Each path below is one point turned by a fixed rotation once a step. After each direction that follows a path, write how fast that rotation turns it, in degrees per step (0 if it stays still).
Each turn is a multiple of 5 degrees from 10 to 175, or 0.
Each row of a path follows its step; steps can be skipped.
Path 1:
step 0: [ -1 -14 -46   5   0 -24  36 -32  -5   3   6  23   3 -42  46 -35  17   5
   6  -3 -16  13   0 -12  -4   2  25 -37 -53  19]
step 1: [ 30 -17  -9 -14 -21 -35   1 -22 -19  -4 -14   2  49  -5 -31  10  32 -13
  28  29 -40  11 -16 -19  40 -12  15 -24 -27  32]
step 2: [ -6  -8  14 -22 -42 -12  -3   3   2  44 -30  15  -7  24 -12 -46  23 -30
  44  21   2 -25  25 -19  11 -25 -19 -12 -43   0]
step 3: [  7  26  -8  15   4 -61  -3   9  27  34 -15  20 -29 -31   6   3  52 -27
  18  38  -2 -11   3 -40 -15 -13  -2  -6  13 -22]
step 5: [ 24 -16 -19 -43   7 -19  -5   1  12  15  47  27   1  17 -51   5   9  -5
  26  47 -21  -1  20  34  16 -30  25  21  14 -16]
step 8: [ 32  12  -6 -21 -32  15 -48 -47 -29   5  36   1 -19 -16  10   6 -13  26
  -3  15   8  24  34  -4  29 -35 -12 -21 -34   6]
step 9: [-27  14 -21 -27  -4 -33 -37 -31  24 -21  36  52   8 -24 -23 -30 -16  -1
   4  25 -22  -6  31   6  -9  13 -25 -13 -30  15]
step 10: [ -5  -3 -30  -7 -34 -49  -6  27 -26 -10  -4  22   4 -17  13 -31  11 -16
 -43  27   2  31 -17  -7 -15 -12 -30 -21 -28  50]
step 11: [ 38 -33 -25 -12  28   2 -25 -25 -38  13   0  12  -8   3   1 -45  51 -25
  28  25 -10  21 -14 -25  -9  10 -18   4  -9  40]
step 12: [-20  40 -26 -39  10 -25   1 -39 -32  25   2 -28  -7  25 -10 -17  41   9
  15  18 -25  -9   4 -31  13 -45 -28 -10 -11  -6]
step 13: [  3  27  28 -25  -6 -48  21 -24  -1  33  15  33  38 -16  15 -43  13 -33
   3   0 -38 -20  -2  -6 -37 -23 -11  13  11 -18]
Directions:
[ -7   7  -3  -2 -14  -4   3   9  -9   2  -4 -16  -6   3   0  11  -1  10
 -13   3   5   7  -5  -2  10 -19  -5  -8  -4   1]
170
[ -8   0  -8   0   2  -1   1  12  -4  -3   6  -4  -1 -10   0  -9   7   2
   1  -3  -3 -18  16   3  17   6 -14   3   1 -12]
110
[  1   3  -3   7  -9   0   6 -10   1 -15   0  -3  -6 -12   3   5  -8  -4
  15  -4   3  11   1  24   2  -3  -8   5  -4   0]
40
[  0   2   6  -2   3  -7  -3  12   4   3  -2  -2 -10 -11  -6  -5   5 -17
  -7 -11  22  -2  -5   1  -1  -1   3  12 -10   9]
95
[ -9  17  -6  -1   3  -3  18   3   5  -7  11   3 -11  -1  -6   1  -6   3
  12  -5   1  -2   2 -19  -9   3   1  -7   0   7]
115
[ -5 -20 -22  -3   7   0  10  12   3 -10   7   3  -2   4  -2  -3   3   5
  -7   5  -4   6  -7   9  -3   0   9   4  -4   8]
70
[ 13  -5   1   4 -12 -11   3  -7   5   1  11 -15  -1   2 -14  -9  12   7
  -4  -2   2   3   2   1 -13  10  -4  -8  -7 -10]
0
Path 2:
step 1: [ 24  14 -10 -48  27  23 -37   3  -1  -1  23   6  12  30  -2  17   9 -30
   9  24  20 -31  -1   6   7  -3   3 -11  41   1]
step 2: [ 14  16 -30  16  29  11  -5  18  29  37   7 -10 -12 -17  -3   5 -11   9
   3  11 -26  14 -13  -2   8 -22  21 -24  57 -14]
step 3: [ 15 -12  20  20  30   0 -36  19 -21  32  10  19 -17  19  33 -18  22  27
 -17 -10  -1 -28  15  -9 -10  -9  19   7  23 -22]
step 6: [ 42  -6   4  -5  37  -6  19  -2 -14   6  -1  12  -8   7  14  25  29 -51
   5  13 -14   0  16 -20  33   5 -10  20  21 -25]
step 7: [-21   0   6  -8  12   0  13  15  15  56  31  -3  -4   1   0   0  -9  -9
  13  64   1  -6 -16 -27   2 -11  -2  16   8 -34]
step 8: [ 25  -2 -13  -4  26  13 -37  10 -36  31  30 -13  19  28   0  14  10  -9
 -20  14   9 -17 -18   8  13 -36  -1 -35 -16 -17]
step 9: [ 11 -12 -27  48 -13  -3 -13  16 -32  42  12  -4 -16 -24 -12  19  13 -10
  33   2  -8  17   2 -14  10 -25  16 -12  36  10]
step 10: [  5 -13   8  28   9 -30 -34   0 -18   7  40  22 -13  -5  16  -6 -18  14
  30 -10  12 -51   9   6  25  -8  -9  20  10 -26]
step 11: [ 47 -22  -4  -7  -7   6   2 -20  -2  -5 -10  43  34 -11   3  11 -22 -15
  26  17   1  -8  -1 -17  21 -46  18   4   5 -24]
step 12: [-16 -16   7   0   2  30  24 -17   5  -8  56  19 -14  14 -24  34   5   7
  -2  18  -6 -25  13 -25   5 -18  14 -10  38 -16]
step 13: [ 39  16  16 -20  28  26  -9 -15 -15  18   8 -42 -15   5  -4  21  -5 -20
   6 -15   3 -11  -5  -3  12 -11  -1  16  33 -46]
Directions:
[  6   2   4  -5   0  12  -1   5  -5   1  11 -19  -4   0   7  -1   1  17
 -14   6  -5  14  -1 -12  -7  -5   9   0  -3  -8]
70
[  2  -2  12  -2   5  -3   3   5   3  15  -7  11   8   3  13 -13 -12   4
   5   4   2  -4   6  -7  -9   2  -1  12 -15  -8]
100
[ -1  -1  12   3  -6   6   6  12 -10   1  -2   2 -13   1  -4   3  15  -5
   6  -2   8  -8  13 -17  -5  13   4   2   5   6]
120
[ 12 -15  -2  18   2   2  -7  -5  -1 -15  -8   3  -8  -5  -1  -2   0  13
   6  13  -2  -6   0   7  -9   7   6  -3  -3  -6]
55
[  1  -6  11   3 -15   3   5  -3  16  14  -9   2  -7  -6  -6  -5   3  10
   7   8   2  15  -5  -2  10  -7  -8  -6   8   5]
155
Path 3:
step 0: [-14 -29 -21   8   3   9  -2 -36   1 -20  24   9  -9 -14 -11   8  -2 -17
   9  17  19  40  44 -45   8  21  24   2 -18  19]
step 1: [-13 -32   8 -18  28 -31  23  15  -1   9  20   5   2 -28 -17 -41 -29 -14
  -5  15   5  38  16   9  26   6  27   5   8  23]
step 2: [ -4 -22 -13  14  28  20 -17 -13 -27  15  36   4 -23  -4 -17 -43  -9   5
  -7 -14   5  39  28  -5  -3   3  11  -9 -37 -32]
step 3: [-13 -34 -28 -13  -4  -6 -13  20 -28 -15   3 -23  11 -21 -37   1  -2 -13
  -3 -12   8  33  39  17  23  43  15  15  11  -6]
step 4: [ -4   6 -18 -10  11   8  32   2 -54  37  -7 -12   7  -5 -28 -28 -19  25
 -26  -1  27  44   5   6 -13   3  18   3 -10   5]
step 5: [ -5  13 -30  16  -7  -3 -10 -19 -47   5  22   3 -20  -2  11   6  11   5
   7  22  26  43  47  -3  23  28   2  28  -9   3]
step 7: [  5   4  -1  -6  23  -6  17 -34 -20  21  28   6 -41 -21 -27 -23  11  18
  24  11  39  21  26 -15   5  -6  20 -17  -6 -21]
step 8: [ -8 -21  14 -19   9  -2   9  -2  17 -18   5  -1 -18 -20 -15   5  -3  11
   9 -21  23  41  33  -1  47  39  20  40 -19 -12]
step 9: [-16   5  12  -1  20 -11  13  15 -37   2 -21  -1 -21 -12 -40 -47 -31   0
   0   5  35  18 -15  11  20  11  21   3 -18 -30]
step 10: [ 17   3 -21  24  -2  23  -1  11 -19  14   1 -10 -45 -10 -25   3  13  17
   0  -1  17  28  40  34  13   5  -2  37 -14 -36]
step 12: [ -4  27 -18  20  13  -9  36  -2 -10  25  -5   7 -42 -22 -13  -9  -3  11
   7  47  38  26  16  14   5 -24  19  15  -1  17]
Directions:
[-12   1  -1  -4 -14  -6   2  -1  -4   6  17   5  -5  -2  -5  12  -1  10
  -6   3 -16   3  -3  -6   3 -12  -2   6  -6 -15]
135
[  0   5   9  10   3  -7  -8   5  -8  -1   3   4  -4   9  18 -14  -7 -12
  -3   9  -7   3  -4   7  13   1  -6   7 -11  -3]
95
[-18   1   4  -2   2  13 -10   9   3   7  -3   3   0   4 -12  -3  -8  -7
   1 -18   0   3  -1  15  -3   5  -5   1   5 -12]
55
[ -2  17  -1  11  -8   6   1  -2 -11  11   2  -8   1  -5  -7  10   5  -5
  -2   6  -3   3  -8   5  -6  12 -12   3  -3  19]
55
Path 4:
step 1: [  5 -37 -22   7  16 -24 -14 -27   3  29 -12 -16  20 -36  22  24  -4 -16
  61  -1  16  33 -29 -11 -20  10 -31 -12  -2  -3]
step 2: [ -9 -29 -28 -21 -16 -29   5 -10 -18  -7  -1  45  -7 -32  -6   0  16   9
  35  -1 -14  39  30 -31 -13 -12 -57  12   2   0]
step 3: [ 10 -22 -31 -12   6 -25  17  35  16  38 -36 -11  -9 -33 -14  -7  35 -16
  14  10  13  14  22   6   7  34 -53   1  -7 -17]
step 4: [ -4 -22 -19  30  13 -25  -5 -11 -14  -1  -5 -22  33 -44 -22  33   2 -15
  22 -33   0  44  12 -11  12  34 -37 -30  10  -6]
step 7: [  1  -8  11  19  -4 -14  10 -20 -25  -8 -10  -9  25 -52 -42 -12 -18  -3
 -13  -6   6  38  22 -45 -16  27 -17 -14  46   2]
step 8: [-26   8 -17  -8 -17  -7   8  -6 -18  10 -71   1  14 -40 -25  -6  13  11
   0  -1  39   3  38 -36   8  13  23  30  -1  -4]
step 9: [ 20 -12 -15  -5  16 -28 -11 -60  -6  11 -47 -16  -9   4 -14  -2  -7  19
   6  14  33  28  12  -6   5  65  15 -12  11   5]
step 10: [  5   2 -36   7   3  -9  -1 -40 -42  -4 -14 -10 -15 -26 -11 -22  -7 -16
 -10  11 -10  24  47 -32 -46   5  17  -4  47  -4]
step 11: [ -7   6  -7 -21  17  -7  24 -20  -1  25 -46  -7   1 -39   1 -26   3 -20
  43  30  30  -2  51  -2   4  -3  44  -1   7 -17]
step 12: [ 23 -23   8 -18 -21 -32 -15 -45  -8  -2 -19 -25   3 -24  -5  -7 -13   5
  45  28   3  58  -1  10 -19  24  31 -16   5 -13]
step 13: [ 10  -7 -47 -20 -20   3 -14 -12 -17  21 -27  -7 -17 -40  26   4   6   6
  26  21 -11  30  23 -35 -55 -24   4   4  16  12]
Directions:
[  5 -11   3  -9  13   7   8   6   5   6 -18  -3  -1   6  -6   4  16   1
   3  -7  10 -14  -4   1  -9  -6   5  -9  -2  -5]
135
[ -1  -7  -5  -6  -7  18  -5  -1   6 -10  12   5  -2  -4  -1   4  -1   5
   4   9  13  -9  12  -9   8   4   0   0  -5 -18]
125
[ -1  -8   3 -11   5   0   0  -2  -4  -2  -8   5  -5  -2   5  12 -14  -6
  -6  13  -8  -5  -1   2  -1   7  23   7  14   0]
25
[ -3  -3   9   9  -8   8  -8 -13  -4  13  -1   4  -9   4   7 -11  -2  -2
  -4   6  11   6  10   9 -12  -7  12  -8  -6   2]
25
[  2  -1   7  -8  -1  -2  15  -7   5  -8  10  -5  -4 -15   2 -12 -11 -10
   6  -3  12   0 -16  -1  -2 -14   3   0   2  -1]
65
Path 5:
step 1: [ -1  48   7  30   5 -30  21 -12  -7  -6 -20 -34 -24  -6 -19   9 -15  19
  36   9 -28   2 -13 -14   0 -34   3   5  19 -23]
step 4: [  8 -18  -3  32  21   4  12  24 -10   6   6 -46  -6  -5 -17   5  -4  40
 -15 -16   9   3  16 -24  15  23 -43   3 -34 -22]
step 5: [-29 -12  19  -3  17 -32 -14  11  17  34   3 -15 -19 -46  24 -14  -6  29
   6  -8   2   9 -44 -25 -22  -9 -13   5  19 -19]
step 6: [ 10  21   4  31   1  35   2  -5 -14  -6  38 -12 -52  -8   5 -12  18  37
  31  18   4  18 -20 -15   7  -3  30  20 -11  -3]
step 7: [ 22  -8  22 -14  34  -5  25 -18 -14 -11  29   8   4 -42  47  -2 -20  23
  -6  14   4  14  17 -13  19  -3 -10  -5   5  40]
step 8: [ 15  26  29  33 -14  -6   0 -35 -34 -26  10 -36  -4 -19   1  27 -23  -9
   4   4  12  11  -6 -29 -25   3 -24 -22  -1 -28]
step 9: [ 15 -14   4  36 -16 -53  47  15  30  -8   7 -32 -11 -13  14 -25  16  16
   2  23  13  22   9   1   8   7 -17  -5  12 -14]
step 10: [ 15  -6  38  -9 -12 -25   0  10 -37  18  -2  28 -45 -17  25  -8  23   5
  13  11 -15  -8   3 -27 -18  17  23 -11   5 -34]
step 11: [ -6  -2  15  -8   3  17  46  -3  -5  -2  -2 -12 -37  16  11  12  -4  55
   9  -5  27   3  36  -5 -10  15   3 -17 -45   5]
step 12: [ 14   0  13   8  12   0 -16  -2   3  37 -33 -16  27 -42  30  -8 -16  33
  -3  14  -9   9  19 -33 -41 -11 -22 -13 -19   2]
step 13: [-10  34  27  38 -34   5 -18  30  17  -8  18  -7 -29 -17  -4  13  11  31
  14   8  11  26 -11   4 -14 -33 -13 -30  -5  -3]
Directions:
[ 15  -3  -8  15 -11  17 -10  -1  -9   9  -2   0  -1  -4   4   0  -3 -11
   1   1  -7  -9   0 -11   3  10   1   5  -9 -10]
170
[ -2   1 -13   9  -3   9  -5   8   1 -19   9  -6 -11  16  -4  -4  -2  12
  -1  -2   7   0   9   3   9  -1  -1 -12  -2  -7]
155
[  8  -3 -11   9  10   1  18   0   1   9   2  -5  14   0 -10  -8  10   6
  -2   4  -1   8  16   0   6  -5   4  11  -2   0]
145
Path 6:
step 0: [-17 -19  28   0 -41  11  -3  37  32  26  17   7 -17   0  14 -36  14 -10
 -21  32 -22  11  24  -1 -22 -12 -52  26 -16   4]
step 1: [-58 -24   9  11  26 -16 -30 -26  32 -25  -9  -1 -34 -22   9 -23  25 -17
 -36 -12  12  39  25   5 -11 -13  -1  21  -9  12]
step 2: [-19 -46 -18  -4  21  19 -34  -6 -16 -14 -17   8   3 -22  39 -23  38  35
 -20  -6  -5  10 -18  10   2  47  15 -24  19 -31]
step 3: [  9  -6 -36 -29 -43  38 -45 -32   5 -14  13  -5  18   7 -28  10   9  -1
 -12  10 -24  14 -21 -14 -37  25 -20 -30  -1 -33]
step 4: [-34 -24  18  36 -35  14 -31   3  17  33  40  15  25  31  -2   2  18 -50
  17  13   4 -15  -8  -2 -25 -20 -23 -17   2 -16]
step 6: [-22 -39 -10 -28 -26 -24  -5  19 -10 -11  -7 -12 -15 -33  20 -29   8  29
 -17  21   5 -32 -22  24   7  25 -33  43   9 -34]
step 7: [-24  17 -18 -15 -17   0 -34 -28  -4 -37  -1 -21   8 -14 -11   7   6 -34
 -72  -4  -7  -4 -20  11  22  10 -50  -6 -15  -3]
step 8: [-28  -7  11  13  24  29 -59   4   9  13  11  32  33  28  -5   4  28 -13
 -17 -13  -4 -28 -18  35  29  23  -3 -32  16  24]
step 9: [ 13 -34   4 -48   0   5 -34 -24  25  26 -14  12 -11  12 -39  12  14  14
  41  18   1   1 -36  28 -27  10 -15 -10  15  37]
step 11: [ -5 -21  17   3  -3 -19 -36  -3 -31 -28 -36 -13 -46  31   3 -14  13 -43
 -24  -8   3   9  -2 -33  41 -23 -37   6   3   0]
step 12: [  9  -6  16   0   6  25 -50  26  12   0  -9  18 -15   9   5 -44  21  25
 -24  -9 -47 -22   7  -7  39  30 -17  35  16   8]
Directions:
[  9   6   3   7   7  10  -5  -4  11  -8 -13 -13   5 -12   2  -8  -3  -8
 -11  -6  -5  -3  -6   7   3   7   5   4  14 -10]
70
[ -5   2  -4  -4  -2  -9  -4  -4  -3   0   3  -3   9  -1  -8   9 -10  -2
   0   2  11 -22 -18  15  11  -4  -6   2   2   4]
25
[ 11  -1  11   0 -10  -2  -4   2   1   2   3  -9 -10  11   8  21   4  -4
  -2   8   3  -6   0   1 -14  -2  11  -1  15   0]
65
[ -3 -10  -8  14   8   3   2 -11  -3  -1  -2   1   6  18   6   0   8  -8
  -2   1  13   6   5   0  16  -1  10   8   7   9]
110
[  6 -11   8  12  -7 -14   5  -4  -7 -11   2   7   0   4  -3 -16 -20  -1
  -1   2  -6   1   3   3  -7  -1  -7   0  12   7]
65
[ -3  13  11   1  -2  15  -9   2  12   4   6   8   4  16   1  -7  -9   4
  -9   3  -7  -2  -5  -7   5 -18  -1   0  -1   4]
90
[-15   5   7 -13   5  -8  10  -9  -8 -13  -8   3  -7   2  14  -3   2   7
  -3   3   2   4 -13  -7   0  -7   3   4   7 -12]
80
